First come named moves, each a turn or a mirror, each shown by rows before and after it. For each pair of rows after them, which moves, in which order, take the first row to the second? The first pair is done for you.
move Z231:
[-22   3  -1  -4 -24  17   0 -22 -35  45 -27 -22  -3 -43 -26  -4  56] => [-16   2  -5   2 -18   6  -6 -19 -26  46 -28 -21  -2 -56 -25  -4  56]
[ 46   2  26 -24  20  -2 -24 -12  36  66  -1   5  53   0  37 -32  47] => [ 35  -7  29 -40  -4  33 -19 -23  -5  53  12   7  50  31  38 -42  36]
[-12 -33  27  -1  64 -26 -11   2  12   9   0   4  42  28   6 -23 -19] => [-22 -36  30 -12  47  -6  -6  -8 -12  -1   7   6  40  46   6 -26 -24]
[  1  18  12   7  49 -38  -7   5  35   6  -6  14  26 -14 -13   3   9] => [-29   3  26 -31   0  25   3 -21 -31 -13  10  19  24  41 -11 -14  -3]
move Z78:
[-36 -11  46  39  54 -16  34 -17   2  52 -21 -13  11 -32 -89  12  20] => [ -28  -22   19   42   34   15   34  -20  -15    9   -9  -11  -18  -38
 -107   42   12]
[ 38 -15 -19 -16 -42  21 -26  -1  -9   2  -1   4  -7   8  26  -5  11] => [ 38  -7  -8 -21 -28   1 -29  -3   7  19  -9   3  12  12  39 -26  17]
[ 17  -8  29 -41  -1 -27 -10 -10   3  -6  -4  -1   5  24 -15  -4  29] => [ 18 -10  19 -41  -9 -15 -10 -11   1 -22  -2   0  -4  18 -19  15  24]
[-17  16 -13  -4 -17   4  -2  10 -12  10  15   4  -9  24   5 -27 -31] => [-22  13 -15  -5 -17  10  -3  12 -14   3  14  -4 -10  19   0 -20 -39]
move Z118:
[-19  -2   4  21  36  20   1  40  -7 -58  13  -1  -2 -20 -19  30  -6] => [-11  -6  -5  17  29  28  -6  39 -11 -55  14  -5  -5 -23 -15  28  -3]
[-14 -21   2  15 -16  52  18 -56 -31 -17  -3   8  -6   1 -14  32  -2] => [ -8 -15 -17  13 -40  51   3 -43 -37 -19   1  -3 -11  11  18  13 -15]
[ -7  -9  16   7   6 -11  -5  -8  11  49 -10   4  18 -22 -11   5  31] => [ -4 -12   5   6  -3   2 -10  -9   0  42  -9  -8  13 -25  -9   4  30]
[-10 -44  16   1 -32  18  14 -28 -69  39 -21  -9   9 -28 -36   5  37] => [ -9 -44  -9  -6 -63  26   9 -13 -73  35 -21 -17   4 -15  -5  -9  18]
move Z717:
[ -6  -8 -14  27   7 -31  10   3  20   9 -13 -10  -7 -20 -10  -4   1] => [ 10 -13 -13  22   0 -16   5  -9   8  29  -4 -12   0 -24  -8  -4  21]
[ 15   0  24   0 -14  16  -1 -30 -17  35  19  -7  29   9  10  -4  36] => [  9  11  34 -19 -18  10   4 -23 -21   8  16   3  29  41  27 -12  14]
[-20   2 -13   4  33 -37   8 -31 -10  35 -28  -6   4 -13 -28 -20   1] => [ -5  -9  -9  -4  18 -21   3 -39 -16  45 -20  -9   7  -9 -21 -19  18]
[-35  26  14  26  -6 -25  12  53   3  -9 -26  -2  -2  27  15 -33 -54] => [-28  19   8  54   7 -29  13  52   8  21 -32 -18  -9 -17  -5 -20 -33]
Then:
Each pair is 2 to 3 moves apart.
[  2   3  33 -21  28  -6  15   1  14 -72  35  19   5  38  -7  36 -27] => [  0  -2  25   1  43  -4  21  -1  18 -64  24   9  -9   5 -35  51 -19]
Z118, Z717
[  6 -28  13  29 -13  37   2 -16 -23 -24   3  18 -24   9  -4   2   1] => [ -1  -2  20  19 -14  -2  -5   0  -4 -12  -6  22  -7  31  41 -40 -12]
Z118, Z118, Z78
[ 28   1  22  26  41 -46  -8  23  42 -21  19   2 -12   5  -6  42  -7] => [ 13 -21  22 -16 -32  41   0 -10 -32 -19  36  -4 -16  66  14  19  -7]
Z717, Z231, Z118
[ -9  23   0 -37 -20  37   5  12 -32  -2  18   1 -16  37  14 -19   2] => [-14  35  26 -37   4  10   5  12 -20  17   9   3   2  41  13 -32   7]
Z78, Z118
[-41  35 -21  28 -11 -36   6  31  15   9 -22   3 -12  17  38 -39 -40] => [-34   9   9  44  41  -5  27 -11   0  24 -18   3  -4 -24 -62  13   1]
Z118, Z118, Z118
[ 24   2  29   4  40 -15  -3   1  21 -23  24  -2   8  -2 -12  32  18] => [  0   6  28   6  38 -18   8  13  19 -37  21  -2   1   7 -16  31  -9]
Z231, Z717, Z231
[ 23 -13   5 -29  -9  54   5 -31 -30  -5  23  10 -15  -9 -43  28  42] => [ 62  -2 -15 -26  -7  15 -24  -8  19   3  24   3  -7 -33  15  22  54]
Z118, Z231, Z717
[-59  30  25  13  12 -43  11  17   9   7 -34   3  11  22   2 -35 -40] => [-39  -8  19   7 -25  22  18 -25 -38  56 -21 -11   8   5 -17 -35  10]
Z717, Z717, Z231
[ 20 -34 -48 -23 -50  28 -42  -2 -21  -6  37 -11 -11 -15  22  18  13] => [ 10 -19 -46 -30 -53  11 -41  10 -14 -14  31  -1  -6   2  42   2  -2]
Z231, Z118, Z231
[  8 -20 -21   3 -15  47   4 -18  -7 -31  21   4 -19 -31 -24  37  19] => [-12   4  -2 -17 -20   1  -3 -13   6  40  -7   5  29  17  48 -54   9]
Z118, Z78, Z231
[ 25  -9  38   6  37 -57  10   3  39  -6 -17   7  35 -11   2  15   2] => [ 50 -17  36 -17  21 -26   5 -23  18   5   3   5  44   0  19   6  30]
Z717, Z717, Z717
[-13 -20  17  -8   9  43   9 -27   1  18  10   1   4 -12 -33  17  18] => [  1  -4  24  -1  39   4   2 -10  42  20   7  -2  15 -26 -23  21  17]
Z717, Z231
[-30 -22  59 -24  27  21  15 -39 -69  26   5  16  25  37   0 -22  27] => [ 12 -31  32  26  60 -14  -1 -30 -19  46  -2   0  22 -42 -29  14  61]
Z231, Z118
[-18   1 -35   4  19  22   2   3   1  -5  26 -30 -47 -73 -35  38 -32] => [-39  15  24  -9  39  -9  16 -24   3  73   1 -30   8 -45 -27 -34 -10]
Z231, Z78, Z118
[ 24 -19  11 -14 -17  16 -11 -14  -3  27   8  -9  15  -3  11  -6  32] => [ 39 -11 -12  -9 -10   4 -18   5  19 -20  20  -7 -10 -16   4  31  20]
Z717, Z231, Z78
[-36 -13   5  17   6 -32  -9  29  38   9 -21 -18   6 -12  41 -26  21] => [-37 -11   1  13   2 -32 -10  39  38 -17 -11 -15  -1  -2  47 -18   4]
Z78, Z118, Z78
[ 30  21 -32 -12  13 -19 -10   6  55  -8   9  19   2  26  48  -2 -25] => [ 26  16 -39 -21 -12  16  -8   2  28 -30  20  21 -12  34  42  12 -29]
Z78, Z231
[ 54   9   9 -53  -5  19 -30 -21  20  16  43  16  37  25  67 -29  15] => [ 73  16  -8 -34  12   0 -35   0  51 -30  48  19  15   2  63  13   3]
Z78, Z231, Z717
[-24 -33  11  -6 -29 -14 -22 -40  -5  14  14  16  -3  39 -31 -31  26] => [-51 -20   9  15 -13 -38 -15 -17  14  -3   0  16  -9  29 -43 -27  -1]
Z717, Z717, Z717
[-54  11 -23 -27 -34  27  28 -10 -33  38 -12   7   1  19  31 -47 -26] => [-64  16 -40  18  -4  -8  34   6 -15  47 -33  -7 -14 -25   1 -34 -31]
Z717, Z717, Z717
[ 53 -14 -29  -3 -25  18 -21 -16  -6 -17  38 -11 -15 -29  -7  29  31] => [ 57   2 -20 -14 -12  -4 -27  -2  16 -38  44   3  -5  -8  16  24  20]
Z717, Z231, Z717
[  8  18 -16  37  14 -32  10  30  39 -64  13   5  -6 -22 -40  22 -42] => [-14  -6 -14  12 -41  43  26  -5 -29 -54  21  -5 -16  10 -45  11 -39]
Z717, Z231, Z717
[ 20   2  13 -49 -16  55   1 -18 -26  -3  30   6   2  45 -15  14   1] => [ 60  12  13 -25  35 -12 -20   0  38  23  26   3  15 -15 -14  27  31]
Z231, Z717
[ 36   9 -15  35  32 -50 -28  27  65  33  -7   3   1 -46   8  17  26] => [ 42 -28  -1 -31 -40  64 -19 -27 -30  34  26  10  13  13  18   1  49]
Z118, Z717, Z231
[-39  -6 -54  21 -49  17   6  19 -20 -14 -15 -19 -51 -10  11  -8 -45] => [-10  -4 -58  32 -32 -22 -10  29  18  21 -25 -24 -38 -47  35 -17 -24]
Z231, Z717, Z118
[ 11 -15  44  15  35 -38  -5  -6  35  37 -19 -14  21 -19  15 -31  22] => [ -6 -44  37 -13 -16  49  10 -44 -39   7  -1 -17  -3  13 -14 -13  22]
Z118, Z231, Z78
[-11  26   6 -58  28 -11   1  -4  25   0 -12  -1  30  19  82 -48   7] => [ 22  22 -27 -21  53 -38 -15  17  65 -22 -12  -8   1 -38  66  -3  11]
Z78, Z231, Z78
[ 17  -9 -10 -24  -5  17   9 -18  -1  18 -32  -1   1  49  14 -47 -16] => [ 15   0  -9   2  24 -29   2   1  35  11 -46  -1  -1  27  15 -37 -29]
Z717, Z231
[-11   1  -4  13  22  -4  -6  14  42   9  13  -2  23   5 -16  13  -3] => [-22   4  -2  19  22  -3  -6  15  30   1   8   2  17   9 -22   9 -15]
Z231, Z717, Z231
[-74 -16 -13   5 -25  11  32 -11 -46  52 -26 -18   1  -3  -4 -47 -17] => [-42 -28 -11  -3 -25  16  21 -23 -33  81 -21 -19  12 -28   3 -42  21]
Z231, Z717, Z231
[  3 -16 -27   9 -29  34  11  -6 -22 -37  23 -11 -47 -21 -35  35   2] => [ 18   3 -52  14 -27 -13  -3  34  20 -36  15 -14 -49 -23  20  13 -11]
Z231, Z118, Z118
[  4 -11  19  21  23 -37  16 -10  26  30  -7  22  25 -23 -20 -13   5] => [  4  -9  10  17   6 -40   8  -4  24  43  -8  13  18 -16   6 -31   0]
Z78, Z118, Z78
